In the rows, 128 means zero.
Each row of Z is roughly a mix of the hidden directions of one of several groups.
Z, 168 rows:
[[127  99  67  84 133 129 106 124 126 172 175 157]
 [173 156 167  84 108  85 118 119 160 133 110 172]
 [154 126  94 107 208 132  94 103  92 117 125 139]
 [ 98 200  97 127 157 146 128  99  99 169 131 109]
 [156 168 137  99 166 161 125  68  88 119 100 127]
 [118 110 120 169 118 182 133  88 124  74  91 159]
 [101  84 172 147 106 122 139  74 160  95 126  91]
 [120  90 126 126 105 145  79 181 112  88 177 116]
 [175 136 113 119 144  92 170  97 108 107  66 107]
 [126 101 156 130  93 127 127 111 187 154 197 133]
 [164 162 124 119 149 159  88 142  66 131 159 165]
 [146 179 168 132 100 117 129 153 127 165 109  62]
 [163 152 138 117  69  95 162 120 112 172 140  85]
 [112 119 195 112 131 149 109 198 106 141 150 118]
 [157 143  99 126 149 173 100 181 126 167 163 165]
 [135 119 221 122 112 122 135 175 141 111 115 120]
 [114 127 157 183 157 105 116 153 136  95 196 123]
 [116 150 114 203 116  90 178  97 143 120 127 113]
 [198 129  83 121 138 139  81 124  98 138 154 157]
 [ 88 111 153 118 126 176 162 152 167 151  97 176]
 [156 118 186 163 108 101 181 153 119 159 155 140]
 [138 112 131 175 113  93 149  80 184 144  86 134]
 [150 167 139 102 108 109 130 161 179 186 124  91]
 [111 146 178 135 152 144 119 169  89 135 192 151]
 [ 94 130 184 150  93 115  83 162 103  96 155 148]
 [152 162 169 159 129 131 156 136 202 146 133  98]
 [112 108  72 152 169 127 169  84 131 158 149 158]
 [124 150 143 103  71 113 109  99 158  79 177 111]
 [198 126 110  91 110 123 139 174 152 101 163 111]
 [176 142 135  81 128 115 119  93 147 192 153 156]
 [183 153 104 104 160 109 114  80  94 118  83 122]
 [119 103 125  85 164 141 149 104 175 185 147  94]
 [111 119 183 139 104 113 121 188 104 116 143  73]
 [148  90 199 133 119 137 160 100 134 164 112  88]
 [117 151  52 117 127 166 152 155 146  98  90 121]
 [161 171 110 148  83 122  82 117 139  79 162 146]
 [135 119 176 176 117 149 149 192 107 110 146 161]
 [126 136 105 184 157 104 133  56 111 142 133 160]
 [176  83 103 161 122  97 116 155  92 135 163  88]
 [140 174  81 132 178 124 161 122 132 103  87 168]
 [113 106 145  77 140 156  72 146 126 154  71 135]
 [ 84 145 146 116 142 154 112  99  76  84  76 133]
 [ 99 177 152 127 147 135 154  72 179 103 146 145]
 [174 119 158  94 159 123 166 129 140  59 117 109]
 [159 135 107 127 206 111 107  97  83 102 129 128]
 [104 168 132 128 179 175  92 116  99 145 104 171]
 [103 177 125  69 165 161  96 104  97 142 121 143]
 [129 110  77 171 120 106 140 149 152 191  94 106]
 [113 167  93  85 149 173  79 119  82 132 122 134]
 [128 116 101  66  97  90 137 152  69 141 148 117]
 [162 109 139 117 167  97 127 132  73 127  90  72]
 [150 136 135 118 147  85  77 120 176 150 106  72]
 [ 95  93 113 165 183 156 143 162  97 127 165 153]
 [201 162  93  94 129 147 120 161  94 110 130 140]
 [143  99  99 158 156 153  76 131 155 136 144 192]
 [133 111  70 101 138 110 153 145 129 175  98 184]
 [160 142 160 161  59 129 139 109 104  88 104 103]
 [100 117 144 139 161 166 135 183  58 141 137 126]
 [106  69 135 174 122 134 152 166 139 166 103  88]
 [ 99 109  70  81 161 151 151 106 128 177 123 136]
 [114 181 124 161 101 105 141 126  99  59  99 126]
 [141  93 110 172  61 118 147 163 132 117 107  88]
 [179 135  86 140 170 141 157  78 106 168 134 135]
 [149 172 149 169  95 132 117 152  99  60 119 138]
 [113 175  78 105 122 138  91 114  97 125 164 179]
 [106  96 115  74 103 102 122 137 203 133 132 112]
 [177 155 155  82  90 104 118 125 133 155  75 150]
 [151 119 107 113 147  95 116  44 155 145 100 144]
 [158  90 119 136 108  69 158 101 155 144 107  79]
 [145 123 103 186 111 101 148 147  74  82 152 110]
 [106 135 162  95 159 130 141  90  85 198 130 125]
 [ 90  93 192 175 101 130 152 137 142 146 100 143]
 [159 177  95 158 115 124 151  62  98 123 114 147]
 [120 124 109  82 161  82 104 178  98  93 139  98]
 [138  59 148 137  85  89 153 124 135  96 131  88]
 [118 158 125 202 100 155 141 116 112  92 153  89]
 [117  82 198  97 111 118 108 110 150 146 162 102]
 [102  63  92 134 147  84 147 133 139 176 105 139]
 [139 144 166 105 128 108 151  63  75  99 114 152]
 [164 107 114 149  93 123 134 108  71  98  90 176]
 [139  97 114 179 127 108  89 202 107 123 146 132]
 [158 149 137 130 120  99 107 168  62 126  74 113]
 [139 154  77  83 178 123 176 107 137 119 114 159]
 [ 72 122 128 139 117  92 174  87 180 137 142 106]
 [166 177 129 134  99 128  97 160 139 140 167  69]
 [161 118 143 131  71 152 127 163 138 155 190  98]
 [163 129 154 138 195 154 123 138 119 163  73 147]
 [ 90  94 149 173 153 149  87 157 124  81 157 111]
 [177 165 162 152 173 130 114 137 164 129  80 153]
 [115 120 169 118 121 134  95  66 100 192 123 124]
 [114 126 160 152 109 122 113 165 139 154 179  59]
 [149 146 125 117 131  85 153 117  38 117 112 120]
 [118 103 101 147  94 167 125 158 139 114 204 106]
 [100 199 114 178 100 134 145 132 167 135 154 135]
 [ 72  80  88 138 165 125 114 129 152  94 128  88]
 [ 88  57 127 127 159 155 121 176 163 127 119 123]
 [165 149  89 114 173 117  89  87 101  87 103 123]
 [142 122 187  92 155 127 169 130 125 175  82 140]
 [ 95  94 149 153 116 131 176 160 133 181 176 134]
 [162 124 167 199  73 113 130 129 113 123 155 135]
 [160 166 136 105 147 121 153  97  68 149  74 122]
 [184 147 159 138 127  89 161 106 149  97  75 130]
 [145 149 135 106  80 136 105 167 167 126  89  71]
 [138  88 151 141 132 134  77 147 102 161 104 192]
 [144 167 148 114 104 147 126 125 104 142  46  95]
 [ 67  94  91 105 184 140 115  93 130 118 130 148]
 [150 147 135 120  93 141 160  85 190 174 128 156]
 [135  97 162 107 133 154 139 139 107  44 158 130]
 [110 129 168 152 154 129 162  55 127 100  90 127]
 [122 193 143 143 190 113 136 139 135  76 110 123]
 [154 122 153  99  80 128  91 145  93 122  64 108]
 [146 161 178 144 102 125 148 104  86 187 110 104]
 [101 195 103  97 137 126 141 129  69 165 135 133]
 [105 171 168 208 135 133 133 119 162 138 142 134]
 [120  45 159 126 144 123 100 163 152 158 118 142]
 [135 179 185 140 102 122 142 155 111 186 103 117]
 [ 58 128 109 136 106 118 185 112 125 149 135  82]
 [ 94  91 145 130 136 124  92 168  66 152  86 134]
 [157 164  69 126 151 129 111 117 127 169 170 174]
 [123  74 178 124 116 147 144 189 164 149 111 135]
 [150 144 172 151 140 159 176  97  85 143 133  80]
 [ 58  99 131 140 166 174 165 142 126 117 145 105]
 [127 141 186 143  63 107 153 163 117 142 137  93]
 [126  84 104 164 159 135 195 115 140 148 101 165]
 [143 111 123 120 148 125 174 183 187 130 128  79]
 [141 132 144 145  57 143 117 148 162 114 124  64]
 [134 127  97 172 140  89 161 149 119 135 203 120]
 [169  88  81 154 117 108 126 172 134 147 104  79]
 [158 181 159 141 111  91 162 125 116 186 143 103]
 [117  92 123 187 115 176 104 132 168  89 130 159]
 [159 177 135 129  93 108  99 170 178 122 164 107]
 [106  78 145 162 119 105 160 147 171 150 185 124]
 [158 174 122  95 117 120 156 105  93 142  58 128]
 [164 139 154 183 134 170 120 169 172  96 113 132]
 [120 144  92 153 143 153 169 112  83 173 158 174]
 [ 87 181  95 152 161 108 145 135 126 185 116 153]
 [ 57 108 117 151 143 100 164 101 168 116 148 102]
 [ 99 118 116 102 139 111  85 181 128 109  74 172]
 [103  91 136  94 108  87  96  61 117 105 146 139]
 [119 132 202  83 112 154 145 124 123 131 163 172]
 [ 82 111 130 129 138 158 116 198  78 150 133 107]
 [194 123  77 109 157 159 113 121 172 141 130 152]
 [120 170 210 105 120 141 131 162  93 145 131 128]
 [152 176 101 131 128 113 165 121 145  61 123 172]
 [ 73 126 111 173 136 168 135 111 150 111 174  86]
 [130  67 167 107 130 117 155 179 120 130  86 161]
 [161  82 117  87 144 133 115  81 127 175 173 133]
 [137 104 117  98  92 152 125 122 139 216 104 136]
 [ 77 153 189 174 124 122 106 108 125 145 167 140]
 [129 137 124 104 160 124 131 168  85  52 105 152]
 [145 128 178  87 142  98  89 157 176 166 128 144]
 [110 100 174 139 152  86 120  87 180 134  85 131]
 [155  63 133 150 135  74 124 108 146 102  84 140]
 [121 106 154 168 147 141 119  84  51 111 118 143]
 [104 154  82 213 109 130 139 102 129 120 117 123]
 [100  95 162 131 101 152  84 153 111 111 132  61]
 [118 136 186 161 137 119 142 132 142 197 171 114]
 [165 147 130  73 144 123 184 165 163 105 136 152]
 [128 172 118  94 128 100 186  92 131 108 153  80]
 [129 151  80 121 184 149 116  81 113  99 103 166]
 [111 144 126  93  88 126 163  86 171 167  80 125]
 [ 93 140 178  98 150 166  90 126 128 118  80  90]
 [ 82  92  69 166 161 130 133 114 149 108 166 129]
 [124 161 165 102 166 108  80 185 149 124 107 105]
 [131 150 123 199 122 118 147 102  62 119 155 137]
 [143 101 177  73 152 139 173 113 168 158 135 116]
 [ 75 128 142 169 125 157 123  75  84  96 132 150]
 [143  77 180  72 156 136 103 113 141 164 117 121]]
Here is one row from each group, named. Which group is each of the other rows in?
[130 117 173 145 118 109 167 162 161 110  75  81] -> V
[135 134 105 199 144 148 159 117 101 175 121 167] -> K
[157 100  82 108 135 169  80 163  91 130  96 117] -> C
[128 127  96 117 115 109  80 203  91 121 121 159] -> A

[124 140 154 172  97 140 161 114 109  58 129 167] -> A
[ 87 148  91 122 153 129  58 106 106  90 148 136] -> A
[ 93  81 106 146 110 154 136 111 152  85 186 103] -> K
[157 142 104 110 187 165 107 121  83 130 108 176] -> C
[162 129  58 119 118 127  64 105 135  98 134 117] -> C
[118  47 137 136 105 122  98  88 119 139 117 170] -> A
[151 204 148 103 166  87 153 116 126 122 102 138] -> K
[149 130 130 149 105 136  82 188 110 118  64 114] -> K
[179 173 100 152 149 157 137 125 168  88  90 137] -> V
[170 146 103 140  58 117 179 108 114 149 120 106] -> K
[ 67 132 144 109 194 112 151 105 104 145 139  96] -> C
[ 66 115 122 126 155 103 143 117 120 108 103  56] -> C
[127  99  98 100 146 135 125  95 126  76 107 197] -> K
[158 155  92 118 143 146 178 109  59 124 107 146] -> A
